0: [169 116 107  88 116 117 150 179 107  96 146 144 134  83 159  99 150 129
 123  99]
1: [137 119 126 104 113 141 152  99 131 116  97 176 130 128 149 121 122 139
 101 116]
2: [149 130 133 127 109 145 126 145 143 146 153 136 131 145 122 119 122 101
 136 127]
3: [116 126  91  95 155  86 152 134 142 118 142 109 115 112  97 117 148 114
 159 136]
4: [178  99 147 181  91 178  69 116 152 165  90 158 114 155 128 139 107 125
 122 111]
5: [ 87 155 102 112 115  98 162 106  73 215 147 107 176 173 107 155 136 124
 123 137]
6: [ 98 135 157 142  89 171 146 116 141 165 154 116 144 179  88 112 101 101
 113 131]
7: [ 82 150 117 115 148  96 143 116  99 155 129  88 138 145 104 161 123 144
 150 128]
8: [ 78 136  89  93 141 111 121 140 120 112 148 126 147 141  91 105 135 101
 159 119]
9: [151 129 101  97 124 122 133 121 127 119 134 173 161  86 142  86 159 126
 124  96]
10: [154 128 113 114 132 134 133 145 150 138 173 136 152 123 167 124 139 109
 130 140]
11: [ 85 153  89 111 132 126 126 129 135 125 175 123 152 142 132  87 123 107
 118 139]
12: [129 119 121 149 115  96  69 107  99  74 136 124 119 130 159  69 120 188
 106 136]
13: [143 131 175 151 105 157 164 132 141 127 116 100 101 136 126 155 140 110
  94 153]
14: [ 95 107 161 155 124 133 118  87 171 152  80 170 104 118 144 141 113 135
 153 134]
15: [108 130 150 127 127 129  93 113  97 128 100 128  93 106 139 120 135 143
 108 122]
16: [ 89 138 118  80 158  74 128 121  89 112 109  87 100 111 147 144 130 131
 128 141]
17: [139 147 113  85 142  93 153 137  88 136 135 132 127 109 159 143 159  93
 114 109]
18: [ 97 147 127 120 167 118 149 129  82 120 148 118 144 143 145 123 102 164
  87 138]
19: [ 84 140 177 178 134 142 119 104 168 143  87  91  86 192 117 142  80 142
 121 166]
20: [109 148 128 157 145 148 113  87 128 159 133 133 129 149 160 174 126 132
 131 139]
21: [150 158  90 178 118 153 123 117 139 130 161 125 164 125 128 104 150  73
 130 122]
22: [113 125  93  99 157  84 153 134 142 120 142 109 113 111  95 120 148 118
 158 139]
23: [201  96 101  97 108  97 140 167 136 107 129  91 130 120 137 144 169 101
 104 111]
24: [150 131 132 127 108 140 123 144 144 144 150 136 129 141 119 121 122  99
 136 129]
25: [112 111 144 124 122 132 132 104 124 143 108 142  99 134 125 111 127 120
 141 113]
26: [103 134 115 113 121 140 138  74 117 113  89 160 148 130 122  90 120 124
 104 141]
27: [102 119 155 108  89 109 174 148 121 114  95  98  95 103 128 150 167 105
  84 149]
28: [115 146 118 121 153 130 116 108 108 113 115 152 138 107 150 124 134 143
 126 127]
29: [141 121 144 156  95 155  99 102 170 166  97 142 102 121 140 151 120  88
 145 141]
30: [142 146 111  84 142  95 153 132  86 133 137 132 128 110 159 140 158  96
 110 110]
31: [177 103 147 182  92 176  67 116 157 165  89 160 113 154 125 138 109 125
 125 114]

[113 116 160 167 109 137 106 145  83 120  99 102 105 132 126 166 128 174
  86 124] -> 15 13 25
[158 116 129 130 114 146 131 127 134 122 119 162 128 113 144 111 101 153
 132 126] -> 1 28 24
[113 131 108 114 161 106 125 138 130 156 155 100 122 141 137 152 105 141
 151 145] -> 7 22 3
[ 90 138 175 174 132 138 121 105 168 142  85  93  92 191 118 137  81 146
 121 164] -> 19 14 13
[112 116 157 164 109 137 113 143  83 122  98 102 109 131 126 166 130 169
  88 126] -> 15 13 25
[111 152  85 146 131  74 136 157 116  72 193 121 133 114 101  95 107 133
 107 124] -> 11 8 3
[176 114 135 163 174 126 115 128 120  94  95 135 132 110 135 119 108 156
 159  89] -> 28 25 15
[123 107 155 127 135 123 121 153 115 129 105 114 100 123 153 159 147 147
 127 129] -> 15 25 28
[155 124 104  94 121 118 136 123 126 122 137 175 167  88 144  86 159 131
 128  96] -> 9 0 28
[160 130 101 106 169 138 117 149 103 106 177 111 148 130 155 137 128 154
 144 109] -> 10 28 0
[ 87 144 125 122 139 114 123 138 140 116 136  61 125 135 109 159 105 142
 142 148] -> 7 16 22
[165 136 153 130 123 121 134 168  91  88 147 101 127 115 106  95 129 146
 115 108] -> 0 24 2
[107 128 103 165 101 144 104  95 125 212 122 125 127 163 129 136 116 123
 103 137] -> 20 6 29
[113 154 152 133 143 132 194 135 106  99 151 101 136 122 127 107 127 114
 103 136] -> 18 13 11
[ 90 143 140 140 124 144 119 110 140 143 134  97 119 137 114 153 122 126
 122 152] -> 20 7 25
[113 117 157 164 109 139 108 147  80 118  99 101 105 134 127 167 129 174
  88 123] -> 15 13 18
[159 130  97 106 167 135 119 146 102 105 179 115 151 132 160 136 132 149
 140 108] -> 10 28 0
[176 113 139 165 172 125 113 125 122  93  95 135 132 112 135 120 108 162
 160  89] -> 28 25 15
[116 120 167 132  89 149  85 134 168 186 145 153  81 138 129 140 125  82
 157 133] -> 29 24 2
[153 111 142  87 141 119 138 182 100 130 136 155 104 120 146 116 125 140
 105 120] -> 0 30 17
[ 83 153 119 115 151  99 141 121  98 146 133  85 137 142 105 160 118 143
 151 129] -> 7 16 18
[109 147 130 157 146 147 109  90 128 159 131 133 128 148 160 177 126 132
 131 143] -> 20 28 29
[179 101  99 144 101 153  97 135 110 125 110 182 124 110 155  61 122 152
 141  71] -> 9 1 0
[ 76 139 136 115 143 118 167 118 110 115 127 122 135 127 127 115 139 152
  86 154] -> 18 28 26
[ 56 106 144 132 129 138 156  78 111 101 105 159 171 153 114  92 170 142
 107 156] -> 26 28 1
[159 116 122 133 115 144 133 124 138 119 118 159 130 113 147 110 103 151
 134 129] -> 1 28 24
[134 119 127 109 114 137 150  96 132 116  97 173 128 128 148 118 128 136
  99 120] -> 1 26 25
[111 148 125 123 173 110 161 119  57  53  98 130 164 118 137 104 131 202
  66 119] -> 18 28 26
[128 119 121 150 114  95  65 106 100  76 137 124 118 133 157  68 117 187
 108 135] -> 12 15 28
[105 128 101 163 101 143 105  94 125 211 124 126 126 163 130 134 118 121
 105 137] -> 20 6 29
[ 87 155 104 116 113  97 160 104  76 214 148 103 174 174 105 156 133 128
 121 137] -> 5 7 18
[ 84 150  91 110 133 125 125 129 137 127 174 122 152 142 129  87 126 104
 119 139] -> 11 8 10
[101 119 154 105  88 106 176 148 123 114  97  99  95 103 132 149 166 102
  87 150] -> 27 13 17
[ 80 152 118 118 146 100 141 120 101 149 130  90 134 143 104 161 120 147
 152 131] -> 7 16 22
[159 130 100 105 171 134 120 148 101 106 176 112 150 132 157 137 131 153
 138 108] -> 10 28 18
[ 87 105  96  90 154 115 136 172 114  95 120 156 134 108 107  72 118 159
 161 113] -> 8 3 22
[122 146 140 126 107 119 167 114 106 117 100 116 128 115 111 134 145 112
  79 130] -> 27 13 1
[111 131 112 118 164 105 125 137 128 160 154  99 125 141 131 155 104 140
 151 147] -> 7 22 3
